One vector is turned by the same rotation once a tick. Each row is the vector after some number of ticks, and that number follows the row.
The counts run from 0 to 716.
[176 110 174 146 131 141 148 120 185 163 134 137 121 115  88 123 127 173
 151  92 170 109 174 104 120 154 135 133 151 127 109 117  90 163 111 127
 104 124 137 111 115 125  67  76 119 114 103  96 153 112 144] => 550
[134 131 169 143 129 156 127  75 147 114 133 111 132 124  96 157 128 162
 157 112 136 129 139 138 120 157 110 163 132 127 130 175  96 176 119 110
  62 111 118 134  92 134  95  87 168 108 108  75 138 133 111] => 59
[136 116 146 149  98 129 125 123 148 145 150 159 107 137  88 130 127 139
 167  77 159 128 172  95  94 125  99 143 100 127 100 131  89 118 117 138
  72 116 119 121  97 106  46 100 149 122 118  89 159 144 100] => 535
[161 120 134 145 125 167 120 143 162 123 129 115  93 162  96 137 174 155
 149  81 141 115 140  98 106 135 135 163  78 118 124 127  96 145 151 108
  90 115 125 124 127 113  78 106 151 143  99  94 195  72 125] => 506
[163  99 154 150 136 143 109 114 149 139 128 107 116 115  92 141 158 143
 115  93 110 110 153  99 102 137 107 176  91 102  96 145  99 115 118 105
  83 106 132  98 104 111  97  75 157 122 127  89 169  92 105] => 198
[147 122 167 162 143 178 114 110 148 123 115  93 134 164 104 148 120 185
 155  91 166 118 141  85 126 142 100 140 102 144 130 119  83 166 114 128
 101 130 107 139 102 136 109  90 155 131  93  96 183 102 139] => 123
[154 130 174 130 121  99 102 142 174 150 104  88 119  92  64 161 128 181
 151 133 169 114 135 120 105 148 119 159 121 122 139 108 115 181 106  97
 115 109 118 119  83 114  92 109 117 120 118  78 152 116 136] => 545
[127 152 183 155 122 151 137 115 157 118 134 110 137 154  83 146 109 141
 134 104 136 134 142 112 120 145 115 137  84 129 160 169  92 158 118 161
  70 126  96 125  93 118  85 106 159 105  78 102 175 127 132] => 401
[143 122 154 133 127 147 121 126 156 154 140 120  80 117 107 136 136 188
 141 100 124 109 165 136  96 142 125 134 127 134 111 107  87 143 121  99
  82 110 117 105  87 121  42  78 121 156  97  95 167 114 114] => 599
[155 141 173 133 141 137 156 126 181  90 136 154 120 151 101 146 143 171
 159 108 117 116 160  94 129 142 132 155 104 139 111 157  80 151 121 131
  85 107 140 110 149 117 103  96 158 130 145  67 158 141 111] => 231
[154 113 134 114 109 142 117 148 190 133 154 131  99 125 100 141 143 181
 171 100 126 122 139 100 123 154 123 149 109 128 122 125 109 158 134 149
 122 157 127 118 172 100  57  90 150 113 104  72 167 117 121] => 343
[156 121 166 149 141 149 145 133 172 172 123 117 142 152  76 139 118 165
 132  89 132 126 149 100 128 159 135 138 123 122 133 125  88 171 115 132
  90 140 118 128 101 113  68 100 114 119  78 101 160 114 165] => 78
[171 135 157 147 138 160 132 133 168 175 121 120 119  82  64 142 109 170
 151 140 150 141 125 126 119 142 107 147 101 117 148  99 103 161 120 111
  95 127 108 150 133 105  65 124 148 114 109 106 148  89 167] => 466
[184 152 142 147 125 165 121 131 140 112 126 110  89 120 113 132 110 161
 157 123 174 151 102 114 118 154 134 163  85 133 153 106 107 181 129 122
  95 124 130 121 103 104  93 121 121 121 110  39 146 115 137] => 218
[154 108 136 144 133 140 134 146 186 154 140 134 104 157  97 140 163 160
 170  65 140 107 152  96 124 123 123 159 100 126 101 122  95 137 130 115
 106 124 143 119 128 119  67  98 133 149 117 108 185 103 102] => 505
[192 147 183 140 120 127 109 124 172 110 110  98 118 115  92 151 140 169
 152 153 170 124 119  94 109 164 109 161 106 114 125 124  93 183 129 121
 101 106 120 116 139 110 126 110 148 122 143  69 154  93 139] => 331
[135 142 148 156 125 141 109 120 152 103 145 132 101 161 109 138 127 133
 134 107 139 130 131 105 101 159 117 178  63 142 121 157 108 147 145 115
  60  98 142  91 101 121  81  96 163 125  98  68 144 112 129] => 701
[150 151 178 110 122 141 137 106 175 105 113 124 112  75  53 157 126 164
 162 123 145 141 154 150 106 137 121 141 101 103 155 145 106 170 126 112
  91 108 125 147 125 107  77 120 159 105 105  86 156 117 126] => 661
[131 128 163 126 153 140 131 110 169 117 133 104 123 139  95 161 143 190
 157  97 112 116 157 115 120  99 122 174 101 126 126 151 114 162 107  96
  92 104 156 112 103 131 104  89 137 119 132  58 164 137  99] => 445
[160 116 153 150 118 150 104 134 161 135 145 116  83 155 120 131 147 155
 126 103 115 128 138 117  89 176 145 159 127 136 122 138  91 161 158 136
  78 128 139  93 109 102  65 100 135 107  91  71 156 112 143] => 213
[123 106 133 156 121 168 115 123 148 133 156 130  92 147 117 139 106 177
 159 113 144 128 126 102 111 129 126 175  89 157 124 122 101 151 120 131
  74 127 124 106 119 130  69 102 152 124 121  40 140 144 134] => 265
[151 130 132 124 129 151  95 141 147 122 122  94 103 125 116 145 143 166
 138 115 149 138 104  87 105 151 111 169  55 131 123 101 127 150 132  99
 118 110 145 125 101  98  69 101 115 134  98  51 148 110 146] => 428
[146 126 164 143 131 129 133 115 153 122 137 131 156 158  99 145 127 166
 138 119 146 119 136  80 123 152 127 171 100 132 109 146 101 155  97 111
  67  96 134 115  95 117  89  80 126 133 133  51 131 157 128] => 704
[140 109 174 155 121 169  87 120 133 128 107  94 126 135  96 152 133 141
 129 102 145 138 134  99  96 159  99 161 104 130 126 129  91 162 142 102
  89 125 116 154  86 102  78 109 178 106  87 113 161  93 149] => 206
[173 107 164 159 148 149 112 134 182 155 136 125  99 141 109 138 145 175
 147 107 103 117 147 107 107 126 107 170 111 141 103 122  70 144 137 123
  89 118 142 106 142 115  93  98 175 104 137  97 162  96 148] => 36
[163 144 166 154 123 130 133 126 179 153 137 134 148 150  61 160 119 160
 179 121 156 125 129  90 118 130 111 170  89 113 146 127 101 179 117 131
  74 129 118 118 146  98 125 138 126 117 139  69 147 137 140] => 24
[171 153 179 150 122 123 135 123 169 127 111 127 132 108  66 137 105 156
 162 115 188 134 135 100 122 130 121 167 102 111 146 123 110 196 108 113
 106 122 138 137 119 109 107 128 132 103 114  78 143 121 148] => 496
[161 164 183 134 163 122 123 132 181 128 121  86 128 108 102 143 115 162
 151 135 113 160 105 122 149 125  76 167  80 141 130 125  99 151 118 113
 119 123 168 151  99  97  73  88 144 118 120  96 143 122 134] => 91
[155 142 151 146 129 138 107 119 165  95 106 115 114 110  74 147 134 152
 163 110 172 122 130  98 118 125 117 183  63 105 128 132 127 165 139  85
 104  96 136 114 132 122 114 119 153 135 126  70 164  89 111] => 282
[146 120 167 126 101  90 104 140 183 140 148 134  96 138  82 154 142 159
 157 121 138 111 155 103  80 137 118 172  99 132 110 141 105 155 130 143
  87 107 141  89 126 100  88 113 158  98 146  70 151 134 139] => 538
[139 133 196 131 139 108 127 119 184 127 127 125 127  77  62 146 120 153
 139 113  97 142 149 119 136 126  85 163 108 115 121 136 113 137 115  98
 102 132 154 116 113 100  56  86 155 115 123  98 140 142 118] => 144
[142 142 172 130 139 117 133 102 174 152 118 103 150 119  66 148 119 144
 102 131 112 132 144 127 117 154 111 153  93 107 139 167 108 145  96 119
  72 103 118 117  85 110  74  88 133 116  94 113 167 104 139] => 191
[150 149 149 140 142 146 117 129 159 111 136 126 116 123 103 147 133 137
 103 104  82 135 136  90 120 152 110 157  50 106 141 138 112 126 142 109
  62 121 123  75 104 108  86  88 131 133  94  68 169 116 117] => 570
[150 149 162 142 148 171 137 119 146 122 126 139 125  93  91 125  86 148
 140 109 144 163 129 116 125 133  97 144  58 138 145 121 100 144 129 115
  85 117 146 156 111 102  38 116 161 106  89  98 152 114 160] => 94
[148 154 155 122 124 133 136 143 188 137 144 139 111 104  76 136 113 142
 131 108 121 150 132 119 117 158 134 149  72 112 155 127 132 152 142 131
  88 143 133 117 145  99  41 115 140 107  79  82 157 124 155] => 567
[192 155 157 153 117 157 129 123 161 123 132 132  91 116 114 114 112 138
 130 107 165 141 134 113 108 182 120 127 107 124 132 119  89 157 142 134
  84 122 120 114 108 108  57  93 133 113  88 102 155 102 146] => 0
[176 126 148 153 132 145 106 148 160 151 129 106 106 126 105 136 128 187
 168 123 145 136 113  84 130 116  81 159  78 142 100  85  92 129 107 114
 115 120 133 134 126 100  83  91 146 135 157  84 157 113 119] => 39
[153 139 191 130 120 117 145 101 176 144 131 146 140 104  77 140 123 145
 175  89 168 128 162 104 141 134  89 147 124 113 106 149 107 157  96 122
 105 116 138 123  96 109  74  70 132 114 114  99 147 154  92] => 62
[147 143 147 138 138 151 139 110 149 163 144 122 120 145 121 137 114 156
 163  92 141 143 135 125 115 162 110 138 117 134 125 128 105 158 106 117
  86 130 133 133  67 111  41  73 100 129  81  80 147 158 112] => 434
[159 161 191 147 143 137 127 106 163 105 127 126 112 102  97 146 100 176
 184 103 133 146 140 132 139 131  77 134 124 140 142 118  93 165 125 100
  93 135 128 113  97 123  77  93 156 140 104  89 135 142  90] => 223
[116 143 159 110 127 133 115 133 154 109 119  68 122 115  82 157 120 182
 136 121 134 136 115 112 125 126 113 161  47 119 155 146 121 148  98 133
 124 117 127 140 100 111  87 102 141 118 103  66 188 130 118] => 398
